[152  68 113 125 212 218 144 196 111]
The last entry -> 111
The 2nd entry from the left: 68
The 3rd largest entry: 196
